Each row is where one point has got to under a steady rotation. How many steps took it there?
The counts run from 0 to 386.
[147 124 137 150 108 117 115 114 152 132  83 147  76 169  83 164 158 125
 163 141 155  90 110 129 107 158 124 144 183 148 129 130 152 161 120 127
 118 132 151 121 127  77 166 111 155  95 122] -> 27
[124 137 117 140  88 118 135 132 150 136 130 141 115 155  79 184 129  79
 176 136 149  97  98 141 107 182 109 185 109 105  93 117 127 152 100 109
 138 176 148 116 138 115 117 122 123 113 111] -> 320
[127 117 141 150 101 158  98 116 163 135 114 178 115 187  76 174 142 115
 125 149 145  77 128 166 115 146 104 146 167 142 135 115 158 141  71 147
 124 166 140 135 137 119 130 109 153  97 122] -> 254
[153 117 116 156 126 129 117 132 137 113 107 143 128 163  78 190 128 111
 145 154 147  65  83 141 112 171 105 173 144 145 112 145 127 133 115 136
 133 143 175 128 174 108 124 107 100  74 111] -> 277
[130 145 101 161 123 142 101 131 166 148 130 144 120 193  87 179 128 105
 134 133 160  83  96 170 105 124 111 155 164 113 103 125 119 152  90 104
 134 192 162 128 109 143 139 115 138 113 157] -> 154
[154 126 145 138 100 159 152 134 140 106 115 175 112 181  95 155 138 103
 150 136 142  73  80 155 106 161 132 124 137 140 147 133 122 183  97 145
 102 150 146  99 153  98 138 109 118 127 140] -> 4
[137 113  82 170 113 123 112 128 164 138  95 140  84 204  87 161 125 109
 153 120 143 107 111 154 112 133 129 141 157 127 130 136 125 174 113 119
 139 194 164 118 115 124 150 124 141  87 135] -> 156
[125 105 143 156 102 137  94 111 122 114  79 178 127 161  66 147 124 112
 149 155 137  85  85 144  92 130 147 113 130 130 119 138 138 153  88 155
 131 148 169 139 147 111 119 105 129  66 122] -> 43
[128 136 106 157 117 126  70 120 155 128 129 115 114 178  72 162 120  92
 170 158 135  82 102 161 125 134 135 174 184 126 109 128 125 133  96 130
 132 172 158 151 140 110 146 108 142 126 131] -> 291
[ 90 119 159 178  91 110  98 125 159 123 126 167 147 151 105 139 138 114
 143 169 152  67  74 139 154 145 109 157 117 144 131 103 130 157 108 136
 137 182 177 123 118 112 132  95 151 114 129] -> 73
[ 96 143 125 135 130 128 150 138 129 133 121 158 110 161  73 190 140  84
 180 142 135  87  89 175  97 166 132 157 110 120 112 131 125 150  69 123
 118 150 124 118 104 103 132 107 154 137 122] -> 226
[114 138 137 144  80 132 162 151 158 115 136 154 115 149  98 189 140  65
 155 158 154 107 113 174 119 165 125 171 113 130 105 123 144 156  99 138
 134 157 171 130 152 114 143 121 149 116 123] -> 90
[ 92 100 152 171 107 112  98 135 150 115 128 159 145 170  93 146 133 112
 155 157 140  60  80 147 155 148 104 174 135 136 136 108 130 163 103 130
 151 181 166 125 135 105 135 108 146 127 131] -> 74
[149 115 123 142 101 120 123 103 155 126  97 140  83 180  79 156 158 119
 142 142 160  90 118 146  99 170 128 152 182 151 128 130 157 161 124 134
 122 145 172 107 133  73 148 107 149 100 124] -> 26
[157 137 130 145 123 144 119 141 144 135  95 179 141 195  83 183 129 118
 169 124 136  83  76 123 106 164 122 144 152 125 104 138 122 137  89 133
 110 141 147 124 160  98 102 122  91 116 145] -> 140
[124 135 107 167 131 119  99  74 156 151 149 145 113 165  66 163 126  74
 137 148 119  91  99 172 109 149 121 165 151 136 100 115 134 142 100 142
 113 177 183 115 122 117 130 126 118 113 143] -> 60
[127 120 144 158 107 117 139 109 145 141 137 138 138 184  90 182 144 130
 123 147 162  73  83 141 104 190  85 137 140 142 121 123 104 162  93 122
 102 149 173  94 120 105 145 111 122 119 128] -> 241
[111 106 146 144 129 120 141 153 132 114 108 156  86 159 113 189 148 110
 147 156 141  94  98 155 117 167 137 165 139 142 120 140 119 177  98 140
 101 151 163 145 147 105 170 111 163  89 168] -> 264
[156 114 145 148  68 121 108 131 150  83  87 133 114 195  85 160 142 123
 166 117 155 116 123 148  91 145 133 141 160 144 126 131 140 167 101 132
 112 161 159 134 129  99 136 113 170 105 106] -> 121
[138 122 123 153  75 130 160 153 139 120 125 159  87 132  92 174 129  81
 152 152 167  75  82 155  94 140 135 142 139 128  98 130 133 161 138 106
 136 162 168 115 143 116 123 100 132  84 124] -> 185
[136 130 150 147  50 125 133 133 151 111 127 132 117 162  82 183 121  79
 157 164 148 113 100 152 122 141 144 123 119 136 118 125 142 167 101 137
 113 157 148 166 134 135 152 119 141  85 106] -> 85
[111 120 169 154 113 127 107 121 135 119  88 178  97 141  95 186 142 134
 155 149 147  92 101 144 124 167 130 165 159 157 133 124 145 168  95 138
 101 156 130 157 129 110 156 119 168  82 133] -> 260
[123 129 152 159 126 113 134 151 131 106  99 155  83 152 110 193 148 114
 148 163 130  92  84 146 120 152 148 147 142 140 112 154 116 169  97 141
 106 146 158 153 130 111 175 117 157  89 164] -> 265
[150 144 142 168 117 138  93 115 149 130  94 202 137 174  83 154 123 127
 165 120 121  91  99 139  95 156 113 150 124 128 111 151 131 153  80 163
 116 170 167 117 156 107  97 111 104 107 136] -> 138
[ 91 144 164 168 108  95 105 133 143  97  84 148 142 139  93 147 132 109
 199 151 147  85  78 132 139 140 143 165 110 138 126 137 132 162 103 140
 147 153 167 141 134  94 135 115 151 101 139] -> 303
[123 120 114 168 123 118  57 110 153 125 117 124 109 163  71 146 120  96
 170 159 129  74 113 161 123 140 125 181 175 133 110 128 136 139 100 123
 135 191 154 149 131 123 136 105 143 122 125] -> 290
[156 125 143 149  62 136 114 138 152  92 102 116 125 206  89 160 148 109
 150 127 163 109 118 168  99 142 127 132 164 143 123 134 144 156  96 123
 116 167 163 136 141  89 134 120 166 121 115] -> 120
[124 111 150 157 102 102 125 162 134  90 108 136 148 182  93 144 126  72
 182 149 130  94  77 142 132 149 143 152 120 128 134 134 120 168 101 138
 142 164 178 115 158  97 145 124 132 115 153] -> 307
[118 114 144 147  99 108 112 137 136 133 106 158  93 157  92 140 143 131
 134 164 156  84  94 137 104 153 146 130 157 133 115 147 121 168  88 139
 118 146 187 123 124  85 169  93 171 101 175] -> 34
[154 137 105 192 119 115 110 125 148 118  99 188  79 171  91 150 139 145
 166 131 122  82  96 160  99 136 132 136 134 137 116 170 125 172 106 149
 115 164 165 117 126 114 126  96 129 117 121] -> 367
[131 102 111 162  89 110 123 167 151  96  97 129  98 203  92 143 151 129
 166 150 149  80 105 142 122 147 106 141 125 117 116 156 117 153  99 110
 149 169 161 120 137 104 139  88 162 126  97] -> 113
[167 126 139 152  85 135 121 135 135 123  92 167 121 187 107 183 130 125
 152 112 149  88  80 114  96 163 120 130 139 133 109 141 120 160 112 129
 106 164 175 114 149  93  99 109 104  96 152] -> 142
[123 155 129 179 101 113 106 123 165 124 108 178 107 149  95 161 159  90
 182 133 119 104  92 148 131 149 114 179 124 110 100 121 136 153 105 102
 132 189 131 114 109 125 134 118 141 138 109] -> 325
[125 119 148 159 113 100 149 161 158 132 119 158 122 169  91 147 128  96
 164 146 142  74  67 122 136 140 127 157 161 119 125 143 126 181 107 135
 146 139 169 134 149 117 187 120 137 107 190] -> 170
[141 111 128 159 118 119 115 167 131 134 106 136 116 181 107 192 126 115
 156 121 158  68  82 130 104 163 113 158 150 113  98 132  94 159 111  83
 117 182 157 119 127 119 134 115 131 103 150] -> 148
[144 106 148 143  86 140 143 158 155 110 126 181 144 188  76 153 137  98
 146 124 145 108 113 170 101 144 103 156 162 117 130 130 150 158  78 144
 126 155 154 132 161 120 131 123 143 120 118] -> 349
[154 114 106 170 125 120 137 140 139 117  98 149 107 200  90 179 134 137
 166 117 158  69  77 139 107 152 118 130 164 156 129 154 119 163 128 128
 111 146 168 108 139  96 113 106 119 117 121] -> 372
[137 111 158 174 104 112 104 131 154 126 113 191 128 138  81 121 111 111
 164 154 119  77  83 127 119 134 128 150 141 114 117 139 131 192 101 149
 136 163 156 134 151 139 166 114 132  94 153] -> 173
[145 135 128 163 126 120 151 107 149 115 100 157 114 210  82 183 166  97
 156 130 121  85  76 144 125 159 133 125 135 141 127 134 123 153 103 132
 101 137 154  95 118  84 135 129 108 136 124] -> 235
[142 127 119 167 104 113 126 156 140 135 109 132 110 181 112 181 132 110
 150 133 149  77  78 137 106 142 121 139 150 112  91 135  96 146 103  79
 114 175 162 119 113 132 145 109 138  96 156] -> 149
[155 119 137 159  80 127 132 140 149 126 116 170 106 152  70 163 109  94
 170 159 133  77  65 125 110 121 145 117 151 111 105 133 135 166 120 122
 126 143 136 150 152 146 147 112 106  71 117] -> 179
[140 118 146 156 110 124 105 121 138 106 125 134 163 169  64 158 110  76
 182 136 127  90  77 144 111 156 126 165 131 117 109 125 118 154  86 126
 123 165 136 137 160 127 141 133 103 109 120] -> 312
[129 116 146 178 114  84 113 153 140 120  93 126 121 166  89 157 106 124
 157 132 151  67  82 134 100 130 108 136 160 126 120 161 119 162 107 105
 141 155 158 128  99 129 162 100 166  90 132] -> 381
[125 135 139 168  99 116 107 134 152 120 114 143 123 157  82 163 143 161
 169 162 152  70  94 137 123 160 105 158 119 118 104 144 114 157  92 115
 132 155 147 129 137 121 130  81 142 129  76] -> 109
[103 106 149 162 108 111 112 155 148 118 137 143 144 188  87 155 136  88
 155 171 144  64  71 139 168 138 118 159 146 139 133 119 119 148  99 116
 145 171 156 133 137 110 144 116 137 131 140] -> 75
